In the data rows, zero lies at 4.5, halfway between 4 and 5.
Some points:
[3,8,4,4,5,7,2,5,6,3,6,8,6,4,4,2,5,3,5,5,2,7,5,5,2,7,4,6,4,2,7,6]
[8,4,3,6,3,7,3,7,6,5,5,6,4,4,5,4,3,5,3,5,7,6,5,3,2,4,7,5,5,4,5,1]
[6,7,7,1,3,6,5,8,6,6,3,4,3,5,2,4,4,6,6,8,1,5,5,4,5,6,5,7,3,5,4,3]
[7,7,4,4,4,0,4,7,5,5,3,2,5,6,1,2,6,2,4,1,7,3,5,5,6,4,6,3,6,4,7,3]
[4,4,4,7,5,4,2,4,4,6,7,5,4,7,7,3,4,6,5,6,3,3,3,5,8,4,5,5,5,4,4,3]
[5,2,3,4,3,9,5,3,4,4,4,5,3,0,5,5,5,3,4,7,7,6,3,5,5,7,5,5,4,4,3,4]
[4,5,4,7,3,0,2,6,4,4,4,4,5,4,4,7,7,5,4,4,2,4,5,5,4,7,2,8,4,4,7,4]
[4,5,3,4,4,3,6,2,4,3,3,3,3,4,9,2,4,6,3,6,2,6,5,6,5,4,6,3,3,7,3,6]
[6,4,6,6,3,3,7,4,0,6,4,3,5,8,4,4,3,6,2,6,4,6,6,7,1,4,2,3,7,5,1,5]
[6,6,5,5,6,3,1,4,6,4,3,4,5,3,6,2,3,5,6,7,3,4,2,6,7,3,4,7,6,2,3,5]
[7,5,4,5,1,7,6,5,5,6,1,5,5,5,4,5,6,5,5,6,5,4,5,3,8,3,3,3,4,5,7,5]
[4,5,7,4,2,6,6,6,4,2,5,6,1,6,3,3,2,2,8,5,5,3,6,6,3,7,4,4,4,3,8,6]
[5,8,3,3,2,5,8,0,7,5,5,5,5,6,7,4,2,6,6,5,5,4,4,3,6,4,5,6,6,4,3,5]
[3,2,5,7,4,1,5,5,7,5,5,5,4,6,9,5,2,5,5,5,6,6,1,3,2,3,5,3,4,4,7,2]
[5,4,6,1,9,3,6,4,1,4,2,3,4,3,6,4,3,5,5,5,4,6,8,1,3,1,3,3,5,3,5,1]
[4,4,5,5,3,6,4,3,6,2,4,5,5,3,3,7,7,5,5,8,7,6,2,6,3,6,4,3,4,1,4,3]
[4,2,4,4,5,3,5,3,8,3,3,4,3,7,4,1,5,3,6,3,5,2,4,5,6,5,5,4,5,5,3,2]
[5,4,4,3,4,5,3,4,5,5,5,9,3,6,3,5,6,3,2,7,5,4,6,5,5,4,7,2,6,3,4,4]
[2,4,6,4,5,8,7,7,3,4,2,4,4,3,4,5,3,5,2,6,1,3,5,4,4,6,6,3,1,6,8,4]
[5,4,6,4,6,3,7,6,6,5,6,5,4,4,3,7,3,5,1,4,5,4,5,4,5,9,3,5,7,4,5,6]
[1,5,4,4,3,4,6,2,7,3,3,3,4,5,7,6,4,6,2,5,6,2,5,2,5,3,5,7,4,2,3,2]
[6,5,2,2,3,4,4,3,3,3,3,4,5,4,4,5,2,6,4,4,6,7,5,8,2,2,1,3,6,3,5,5]
[5,3,2,5,5,5,4,5,4,4,1,7,5,3,6,7,6,7,4,4,6,5,5,6,6,7,4,4,5,3,5,3]
[7,2,1,5,7,4,5,6,5,6,7,4,4,5,7,5,4,3,5,3,6,2,8,6,5,5,1,5,0,6,6,6]
[1,4,3,5,5,4,5,4,6,5,5,6,6,2,2,0,3,3,2,6,3,2,4,5,2,4,6,5,4,8,7,5]
[1,5,6,3,3,5,4,7,6,6,6,4,4,4,6,2,4,3,4,5,3,7,6,6,6,9,4,4,5,2,6,6]
[4,6,4,3,6,3,4,5,6,3,3,5,6,6,9,6,3,3,5,5,4,3,5,3,5,5,5,5,5,4,4,5]
[3,4,4,1,2,5,4,6,5,3,9,7,8,4,5,2,4,6,4,5,2,0,5,3,1,4,1,6,2,5,2,6]
[6,5,8,3,4,4,5,6,5,3,8,3,6,3,7,3,8,5,4,3,8,4,5,2,4,5,7,4,5,5,5,6]
[5,3,1,4,5,4,6,6,4,4,6,7,3,4,2,7,6,6,6,3,3,3,4,6,8,4,7,3,5,4,4,3]
[3,2,4,4,4,6,2,2,6,6,4,4,3,7,8,5,5,6,6,4,5,5,2,6,3,4,6,6,8,6,6,6]
[5,3,3,6,1,6,3,3,3,6,4,4,8,3,5,3,6,2,6,3,5,5,8,1,3,6,6,3,7,4,5,5]
[4,6,7,4,5,6,5,3,7,7,4,3,4,4,7,5,4,4,5,4,3,3,4,7,7,2,6,6,7,1,5,6]
[5,8,2,7,6,4,6,7,5,5,4,4,2,3,6,7,6,1,2,5,6,2,5,6,2,5,4,8,5,7,5,6]
[3,4,5,4,4,3,1,6,5,4,3,2,9,5,4,4,2,6,5,5,4,3,5,6,3,8,8,5,4,3,2,6]
[5,5,2,3,4,5,5,4,1,4,5,5,2,1,3,3,8,4,5,2,5,2,4,5,5,1,5,3,4,1,3,4]
[1,5,1,6,6,5,3,3,4,3,3,5,3,9,5,7,5,4,6,5,2,4,5,3,3,5,5,7,6,7,3,6]
[4,7,6,4,7,5,1,3,5,6,6,3,2,3,3,5,5,6,3,5,5,2,7,2,5,5,2,2,4,7,5,5]
[2,3,5,5,3,3,6,7,4,5,6,3,4,6,3,3,5,6,6,7,1,5,3,4,6,3,4,6,3,6,9,3]
[1,7,3,4,4,5,7,4,4,7,6,4,5,3,2,5,3,3,4,0,5,5,3,6,4,7,4,5,1,6,3,2]
[6,4,5,7,5,2,5,2,3,7,6,4,3,3,3,6,1,5,5,6,5,4,5,2,6,8,3,4,1,6,3,3]
[5,5,4,6,5,8,2,5,7,6,5,6,6,4,3,6,3,7,4,4,6,7,5,2,6,2,6,4,4,6,6,4]
[4,3,3,3,1,5,4,4,4,5,4,5,4,5,4,4,8,4,4,5,6,4,3,3,4,5,5,2,5,6,6,3]
[6,4,4,6,4,3,4,5,4,4,9,3,3,2,5,4,5,7,5,4,6,6,4,3,5,5,7,7,5,4,4,5]
[5,5,5,4,4,3,4,5,5,3,3,5,2,5,8,3,3,3,5,3,2,5,5,5,6,2,6,4,5,4,3,5]
[4,3,6,5,4,4,3,2,3,6,3,4,5,6,5,6,1,2,6,4,3,2,4,4,6,3,6,4,6,1,4,5]
[7,4,4,7,2,4,3,5,1,3,4,6,5,3,4,6,4,5,5,5,5,3,4,6,7,3,5,4,1,2,5,3]
[3,4,6,2,5,5,7,3,5,9,4,8,5,4,4,1,5,4,4,4,3,3,5,6,3,7,6,5,2,5,4,5]
[4,5,6,7,6,5,3,5,4,5,5,3,5,3,2,7,3,6,3,3,5,3,3,4,3,6,3,3,4,5,3,6]
[4,4,2,4,5,2,6,4,5,7,6,1,5,5,4,5,9,1,4,5,4,6,3,3,3,4,2,7,2,4,5,6]
[7,6,5,7,3,1,5,4,6,6,6,5,3,3,6,5,9,6,5,4,4,6,6,3,5,5,4,6,5,4,5,7]
[5,5,3,6,3,4,5,6,3,4,5,7,5,5,5,6,4,2,5,8,6,8,3,0,4,5,7,1,4,5,2,6]
[5,3,7,6,4,3,2,7,5,7,4,6,4,3,4,5,4,5,5,4,5,4,3,5,5,5,2,3,2,8,1,6]
[7,4,7,6,4,6,5,6,4,5,5,7,3,5,4,4,5,4,4,2,6,5,5,3,3,4,6,4,3,3,3,3]
[5,4,6,3,7,6,5,4,6,4,6,5,4,5,4,7,3,3,9,8,4,3,6,6,1,5,6,4,4,6,7,4]
[7,5,5,4,5,4,6,4,4,3,7,4,8,3,4,5,6,3,6,4,6,4,2,1,6,5,6,2,7,4,6,9]
[3,6,2,5,4,4,5,5,3,2,3,4,3,4,4,6,6,1,5,2,5,5,4,5,5,4,5,5,4,7,6,8]
[4,3,8,1,2,4,4,5,2,4,6,3,5,4,4,7,3,4,2,4,2,9,4,7,5,3,4,5,6,8,2,4]
[5,7,6,6,4,3,5,1,8,0,6,5,7,5,6,4,4,4,5,5,2,4,5,8,6,4,4,2,7,8,5,2]
[5,6,5,4,8,7,5,3,1,2,6,3,5,6,4,3,3,7,3,2,2,6,2,3,6,7,4,4,4,7,5,4]
[6,2,5,3,9,2,4,3,3,5,2,6,8,3,3,5,5,3,5,3,6,5,4,5,6,6,6,5,4,5,4,6]
[3,7,4,4,7,5,7,7,0,4,5,4,6,8,6,4,3,7,2,6,9,4,4,8,5,2,2,2,6,5,7,5]
[1,3,4,3,4,4,5,5,9,1,4,5,7,5,3,4,4,8,6,2,5,5,8,4,5,6,5,5,4,4,3,8]
[4,5,5,7,5,8,4,7,2,2,5,4,5,3,4,4,7,4,6,4,6,6,6,6,4,2,7,5,5,4,4,5]
[3,7,5,3,5,6,3,7,5,6,4,6,5,4,3,4,6,4,5,6,0,2,5,5,3,5,4,5,5,5,4,2]
[2,2,4,5,6,5,7,8,7,7,1,3,6,4,4,1,5,6,8,4,5,5,4,5,4,5,4,2,6,6,1,4]
[9,2,3,4,5,3,3,4,2,4,4,4,4,5,2,4,5,5,4,2,4,3,2,3,2,3,5,7,5,5,7,7]
[5,7,7,4,5,4,5,4,4,7,5,2,5,1,5,4,6,7,4,3,6,6,5,3,5,3,7,6,5,5,7,7]
[5,5,2,5,5,3,8,6,6,2,3,4,4,4,5,4,2,3,5,5,1,5,2,2,6,3,4,5,7,3,3,5]
[5,4,6,5,6,5,2,3,6,6,4,4,4,6,3,4,5,4,5,1,4,8,1,3,5,4,0,3,2,5,4,4]
[4,6,4,5,4,3,5,3,6,4,1,4,4,6,8,3,4,7,4,4,5,5,2,4,3,7,4,5,6,4,5,2]
[3,4,8,3,3,8,3,5,3,4,4,4,5,5,5,6,3,3,4,0,4,6,5,4,6,3,1,7,6,6,4,2]
[4,4,4,5,7,4,4,4,4,4,5,4,3,3,7,4,5,6,7,5,2,2,3,6,5,5,3,3,5,3,4,3]
[3,6,3,3,6,3,3,5,6,5,6,0,4,4,1,5,3,3,4,7,5,7,8,6,6,3,4,6,3,5,2,3]
[9,2,5,5,7,8,4,4,7,1,4,0,5,9,3,3,6,3,1,2,3,7,4,6,3,6,4,3,3,1,4,6]
[5,4,2,5,5,6,3,6,3,4,7,6,3,5,5,5,7,6,4,4,5,3,6,6,5,4,9,2,6,3,3,4]
[6,3,3,2,7,4,3,5,6,8,5,4,7,5,4,6,3,2,2,6,6,4,4,5,7,5,3,7,7,5,4,4]
[1,1,5,8,5,6,4,3,7,4,2,4,5,3,2,2,2,6,5,5,6,4,8,3,6,3,3,6,6,4,4,8]
[5,4,4,8,4,8,6,5,1,5,5,5,7,6,5,2,8,4,7,6,7,6,7,5,7,4,5,6,5,5,3,4]
[6,5,8,9,8,4,7,4,3,2,5,8,6,5,4,3,6,4,3,5,5,5,5,6,4,4,7,8,5,4,3,3]
[5,7,6,6,5,5,5,5,2,6,5,0,4,5,3,7,4,3,7,6,5,0,3,2,2,6,4,4,2,6,1,5]
[4,6,7,1,5,3,3,4,1,1,3,7,1,7,2,4,3,6,4,6,9,6,5,5,3,3,2,6,6,5,3,4]
[4,3,7,4,2,4,5,4,6,4,3,7,6,6,4,9,7,4,3,5,6,4,5,4,4,2,7,3,2,4,5,4]
[3,6,5,4,7,5,6,3,3,7,6,6,5,6,5,5,5,5,4,5,5,8,4,3,3,2,0,2,7,1,4,3]
[4,5,3,6,4,6,6,4,6,7,5,4,1,5,3,5,2,5,5,4,0,7,5,6,1,4,6,3,4,4,6,6]
There is one direction along which these points spread out most. Take the direction at right angles to it along which they spread out most. Go by this last direction. How far along it is each point below, from 0 to 99? The average is 50, and the first point in the table lies past the average. One standard deviation of the points above along it is 16.
[5,3,3,6,1,6,3,3,3,6,4,4,8,3,5,3,6,2,6,3,5,5,8,1,3,6,6,3,7,4,5,5] 56
[6,4,5,7,5,2,5,2,3,7,6,4,3,3,3,6,1,5,5,6,5,4,5,2,6,8,3,4,1,6,3,3] 75
[5,7,6,6,4,3,5,1,8,0,6,5,7,5,6,4,4,4,5,5,2,4,5,8,6,4,4,2,7,8,5,2] 22
[7,4,4,7,2,4,3,5,1,3,4,6,5,3,4,6,4,5,5,5,5,3,4,6,7,3,5,4,1,2,5,3] 53
[5,8,2,7,6,4,6,7,5,5,4,4,2,3,6,7,6,1,2,5,6,2,5,6,2,5,4,8,5,7,5,6] 73
[3,4,4,1,2,5,4,6,5,3,9,7,8,4,5,2,4,6,4,5,2,0,5,3,1,4,1,6,2,5,2,6] 69
[3,4,5,4,4,3,1,6,5,4,3,2,9,5,4,4,2,6,5,5,4,3,5,6,3,8,8,5,4,3,2,6] 53
[8,4,3,6,3,7,3,7,6,5,5,6,4,4,5,4,3,5,3,5,7,6,5,3,2,4,7,5,5,4,5,1] 49
[5,8,3,3,2,5,8,0,7,5,5,5,5,6,7,4,2,6,6,5,5,4,4,3,6,4,5,6,6,4,3,5] 18
[5,4,4,3,4,5,3,4,5,5,5,9,3,6,3,5,6,3,2,7,5,4,6,5,5,4,7,2,6,3,4,4] 43
[5,5,4,6,5,8,2,5,7,6,5,6,6,4,3,6,3,7,4,4,6,7,5,2,6,2,6,4,4,6,6,4] 52
[3,4,6,2,5,5,7,3,5,9,4,8,5,4,4,1,5,4,4,4,3,3,5,6,3,7,6,5,2,5,4,5] 68
[3,6,5,4,7,5,6,3,3,7,6,6,5,6,5,5,5,5,4,5,5,8,4,3,3,2,0,2,7,1,4,3] 30
[4,5,6,7,6,5,3,5,4,5,5,3,5,3,2,7,3,6,3,3,5,3,3,4,3,6,3,3,4,5,3,6] 73
